(in the rows, 128 means zero)
Each path below is one point turned by a fixed rotation once a step. After each direction that follows a path, write how fast that rotation turns it, in degrees per step (0 if it stays still).
Each turn is a multiple of 5 degrees from 10 to 175, or 0.
Each row of a path follows its step; steps can be skipped.
Rotation 1:
step 0: [127 123 126 134 114 133 126 141 122 129 120 122 126 126 136 118 132 126
 129 128 134 122 133 132 133 129 133 131 127 142]
step 1: [132 128 128 127 130 128 128 132 130 123 125 146 129 123 137 115 132 135
 134 128 135 123 122 121 119 132 121 124 126 135]
step 2: [130 135 135 123 127 118 124 124 124 133 130 129 144 136 123 129 127 128
 128 119 129 125 119 125 120 133 112 133 128 128]
step 3: [127 124 135 135 115 126 125 136 117 130 134 120 128 133 123 128 132 128
 120 116 126 133 127 129 123 134 139 131 119 125]
step 4: [132 118 130 126 127 129 132 131 133 125 121 141 117 124 121 123 131 128
 121 131 121 135 121 127 118 130 139 119 126 123]
step 5: [133 126 125 129 130 124 137 117 131 126 113 132 141 131 118 131 121 118
 130 135 124 128 128 127 128 129 122 126 129 117]
step 6: [131 120 132 139 126 132 134 129 128 133 137 121 134 129 132 132 125 122
 127 125 130 124 142 127 139 127 127 130 118 114]
step 7: [127 122 135 120 131 139 133 133 138 140 134 133 119 115 132 124 131 128
 130 125 125 126 130 135 129 117 133 127 130 124]
step 8: [127 132 127 113 128 135 128 123 128 127 113 129 141 122 126 133 126 136
 138 133 128 127 131 136 126 120 130 131 132 132]
step 9: [136 129 127 131 130 128 119 134 132 120 132 122 140 132 131 141 128 140
 129 133 138 123 135 123 133 128 131 130 118 132]
step 10: [135 135 130 129 140 122 119 138 136 131 140 130 120 121 125 130 130 126
 124 123 131 122 117 125 130 127 137 136 131 129]
[127 128 128 129 126 128 125 128 128 131 130 128 130 133 128 126 131 126
 132 131 127 129 131 128 131 131 133 128 122 130]
120
[131 126 128 128 129 132 126 128 128 132 128 127 131 123 132 128 128 130
 131 128 131 127 129 131 129 128 125 127 129 134]
45
[127 126 131 131 121 124 127 128 129 127 131 126 130 128 130 132 123 127
 128 130 132 129 129 129 126 126 129 127 131 129]
115
[128 126 128 128 129 123 131 125 129 130 130 129 124 124 128 124 130 130
 131 131 131 129 123 128 127 125 131 129 126 128]
115
[124 125 131 123 126 128 126 132 124 127 128 126 126 125 127 127 131 125
 128 128 126 131 127 133 130 127 130 126 131 128]
95
Rotation 2:
step 0: [135 133 130 128 135 125 126 138 129 133 132 126 135 126 136 138 131 132
 120 128 138 130 127 116 134 141 127 118 121 133]
step 1: [140 133 140 118 123 127 135 128 128 129 127 124 117 129 123 119 117 131
 120 121 132 124 123 118 119 130 125 128 126 131]
step 2: [136 128 128 132 126 132 127 124 137 116 131 131 139 128 126 119 120 118
 121 123 131 126 130 124 133 116 133 137 133 119]
step 3: [136 117 126 132 124 128 133 123 126 129 135 130 138 122 119 140 131 124
 129 126 142 124 136 136 138 131 126 125 123 129]
step 4: [119 134 138 135 124 135 131 121 125 136 128 127 127 131 126 131 128 141
 129 119 135 113 124 132 124 126 122 130 121 138]
step 5: [132 139 130 127 131 144 115 124 126 126 132 115 131 132 123 126 134 130
 119 131 117 128 130 131 126 118 132 134 131 133]
step 6: [140 123 128 117 121 128 129 134 124 124 135 138 129 123 130 127 141 128
 130 142 124 128 126 139 135 124 124 135 128 129]
step 7: [122 131 120 134 127 119 134 133 133 133 127 126 133 120 140 122 123 134
 129 134 134 129 128 134 126 123 113 134 122 141]
step 8: [124 133 127 123 128 125 123 119 133 137 137 119 123 134 131 138 122 119
 128 130 124 137 134 120 117 123 124 132 119 131]
step 9: [134 139 129 124 128 120 122 129 123 124 127 135 126 138 126 123 140 116
 133 131 129 124 124 123 128 123 128 126 115 115]
step 10: [137 129 126 139 134 123 135 139 120 133 126 124 134 117 127 121 129 117
 136 124 134 127 121 135 119 122 126 122 134 126]
[129 125 127 129 129 131 127 125 128 125 128 128 129 130 131 133 129 123
 124 132 127 129 126 127 129 131 132 131 126 127]
120
Rotation 3:
step 0: [129 128 133 123 119 121 129 124 128 129 130 139 128 139 143 121 140 125
 126 133 131 122 115 124 125 140 126 136 124 127]
step 1: [136 120 135 132 121 122 116 117 130 123 126 130 112 130 129 115 134 139
 130 128 126 127 134 133 136 127 130 126 126 134]
step 2: [123 128 121 123 132 121 126 113 126 131 128 135 134 129 117 120 121 124
 133 128 143 130 133 135 136 139 133 121 127 133]
step 3: [119 130 138 112 134 127 123 126 138 132 126 127 132 132 138 128 143 127
 132 119 137 131 124 129 128 137 128 125 137 125]
step 4: [137 126 132 127 131 118 118 124 125 123 126 137 114 135 133 126 124 132
 125 125 130 134 131 123 119 128 116 121 143 122]
step 5: [138 129 122 118 138 129 128 115 133 122 128 139 128 118 121 126 122 129
 131 128 132 112 135 132 125 123 133 129 138 132]
step 6: [119 122 124 112 131 134 131 122 131 135 130 130 135 130 127 123 133 130
 131 124 130 122 136 127 127 130 115 134 124 109]
step 7: [128 124 127 123 123 121 113 124 131 128 125 136 128 132 137 131 129 130
 130 125 128 125 115 126 119 115 112 124 118 128]
step 8: [135 131 123 124 122 128 127 114 124 129 122 130 113 134 135 127 123 122
 132 133 131 111 134 125 122 132 130 131 122 138]
step 9: [130 123 134 123 115 127 132 116 133 130 130 132 133 123 129 113 136 125
 121 137 139 123 130 139 133 134 128 134 123 120]
step 10: [122 121 132 129 127 130 113 120 141 135 118 128 126 134 126 126 131 136
 130 126 134 137 131 133 135 133 116 118 120 134]
[126 130 127 131 124 130 129 128 128 126 128 127 133 124 130 127 130 128
 133 126 131 126 130 127 126 133 126 130 130 126]
115
[125 128 127 128 128 126 128 130 126 125 124 129 124 129 135 134 129 126
 126 126 129 127 125 126 129 129 128 126 128 127]
95
[127 130 126 129 130 130 131 125 124 129 129 128 128 129 129 129 123 132
 130 129 133 125 126 127 130 125 129 127 130 133]
120
[129 128 133 127 128 132 131 129 125 129 130 127 127 128 129 127 133 132
 129 129 128 128 123 131 130 129 123 126 129 124]
120
Rotation 4:
step 0: [129 130 126 127 127 129 131 133 124 134 127 136 123 137 124 127 133 127
 135 130 126 119 133 135 147 130 139 146 127 131]
step 1: [119 128 131 131 128 137 138 136 113 134 129 119 131 139 125 121 133 133
 125 118 121 123 135 129 128 133 135 117 125 132]
step 2: [128 115 120 133 133 134 144 137 131 126 125 133 140 127 136 128 134 130
 126 120 133 131 121 123 141 122 126 129 121 133]
step 3: [134 118 129 124 121 132 130 129 119 131 129 121 127 115 121 128 135 134
 116 130 131 143 134 121 130 124 132 126 119 118]
step 4: [128 122 118 124 126 127 123 138 132 128 139 134 128 124 114 136 127 127
 123 122 121 144 117 133 132 131 122 131 136 131]
step 5: [125 136 128 124 127 121 130 131 121 124 128 138 126 128 121 134 127 140
 132 144 128 141 135 127 129 127 128 112 133 134]
step 6: [131 132 132 141 130 126 121 134 129 117 131 123 124 132 132 122 133 135
 139 137 125 137 120 140 140 135 128 133 128 132]
step 7: [144 140 129 138 132 132 140 130 123 120 126 119 120 126 127 129 132 130
 129 127 122 122 124 128 124 131 129 111 133 123]
step 8: [125 123 120 136 128 133 120 132 136 126 114 122 131 110 140 127 125 128
 130 127 127 125 115 125 130 129 119 120 131 129]
step 9: [129 124 126 132 128 123 131 114 132 132 131 118 115 112 128 134 126 117
 120 140 136 130 129 130 124 121 132 125 132 124]
step 10: [127 129 125 122 127 121 110 118 131 138 129 131 115 129 130 126 122 130
 131 117 127 131 118 128 129 124 130 129 144 129]
[125 127 125 127 131 129 126 125 129 130 127 128 128 128 127 132 135 127
 128 129 126 130 130 129 127 125 123 129 130 124]
65
[131 128 125 126 127 126 125 125 128 131 129 127 127 130 128 132 125 125
 130 128 128 132 133 128 130 132 127 127 128 133]
65
[129 129 130 133 132 129 129 129 126 130 130 128 129 133 133 127 128 130
 134 127 126 131 129 128 127 126 130 128 128 127]
70
[131 128 132 130 125 127 129 126 128 128 126 130 121 128 128 129 129 130
 127 123 126 130 128 130 129 129 128 132 125 125]
110
Rotation 5:
step 0: [134 124 126 118 132 122 135 130 130 143 122 119 125 121 134 127 129 133
 117 123 129 133 128 129 126 126 125 133 123 131]
step 1: [121 128 129 133 123 118 123 134 123 133 125 129 127 122 137 131 121 136
 129 130 133 139 140 129 133 132 121 125 130 132]
step 2: [138 136 121 125 126 122 127 138 126 137 127 137 128 126 125 121 114 131
 130 124 124 127 126 129 126 129 121 134 124 126]
step 3: [123 126 121 124 126 117 139 137 132 126 127 124 124 125 131 123 123 132
 122 133 127 136 130 127 124 125 131 119 124 116]
step 4: [127 134 131 133 122 130 134 133 125 125 125 131 140 123 127 126 120 134
 129 124 135 140 135 128 116 124 129 135 123 130]
step 5: [130 126 121 132 128 138 129 129 129 131 128 135 129 126 121 123 118 126
 136 134 127 139 126 132 128 131 121 117 119 120]
step 6: [130 129 131 139 127 123 135 131 135 129 129 120 124 121 117 119 133 120
 123 123 125 136 127 128 119 130 127 131 123 121]
step 7: [126 123 126 133 130 128 125 123 133 134 135 124 134 120 121 129 129 136
 129 136 134 141 128 138 121 122 133 127 127 135]
step 8: [132 125 122 135 133 126 125 118 126 135 118 130 123 125 123 120 129 127
 132 132 130 131 133 126 125 136 123 134 115 134]
step 9: [132 127 127 132 139 120 129 131 129 145 133 122 133 124 124 123 132 129
 118 129 127 132 130 126 132 135 124 120 133 127]
step 10: [121 121 125 127 126 111 122 125 120 135 127 127 127 124 125 126 124 136
 132 123 121 135 131 126 121 127 131 135 132 133]
[130 126 127 132 131 129 128 128 127 125 130 134 127 129 129 132 125 129
 131 131 127 128 132 128 128 127 125 130 125 132]
115
[125 128 129 128 123 129 121 126 127 128 127 129 132 124 128 126 125 128
 131 127 130 127 130 130 127 125 130 127 129 131]
120
Rotation 6:
step 0: [120 125 124 128 131 126 120 117 130 120 121 127 123 129 128 140 122 122
 124 126 126 126 124 117 128 136 136 126 135 126]
step 1: [134 129 131 139 134 131 117 122 129 132 139 127 123 134 132 126 133 120
 125 122 119 132 136 122 128 129 132 124 134 121]
step 2: [138 125 119 122 132 126 120 129 118 123 138 130 130 131 132 129 133 122
 132 122 125 122 122 133 123 130 124 125 138 137]
step 3: [139 141 123 125 134 125 128 118 136 135 127 127 130 126 133 130 127 123
 122 127 128 128 117 128 120 126 117 133 127 129]
step 4: [128 122 125 118 120 135 123 122 128 139 122 129 131 131 135 125 130 128
 126 121 134 137 124 124 136 122 120 130 136 128]
step 5: [126 123 132 128 134 124 129 137 122 132 115 124 123 132 135 124 129 126
 119 116 132 130 122 130 119 122 133 132 132 124]
step 6: [133 120 128 131 129 131 126 132 133 132 126 132 131 135 127 129 121 129
 108 125 131 126 129 126 127 133 133 124 124 141]
step 7: [131 127 128 140 120 126 124 125 130 124 120 123 128 119 134 129 131 126
 126 123 121 123 122 120 131 122 131 117 125 138]
step 8: [124 129 130 128 140 128 120 132 130 125 125 120 135 125 127 124 128 133
 126 125 112 139 129 126 129 132 120 120 134 134]
step 9: [123 132 125 120 127 127 127 133 128 141 137 130 124 128 127 127 130 128
 135 118 120 133 127 130 118 125 126 119 119 138]
step 10: [127 136 119 129 129 131 128 133 130 135 123 124 132 125 133 139 124 140
 137 119 133 126 127 125 124 134 125 137 129 137]
[124 127 132 124 128 126 125 127 130 130 125 127 125 125 126 128 126 124
 130 129 127 132 127 126 131 128 126 126 130 126]
90
[127 126 130 126 131 129 126 134 123 127 131 126 131 126 131 124 130 128
 126 128 125 128 129 130 129 126 129 129 130 125]
110
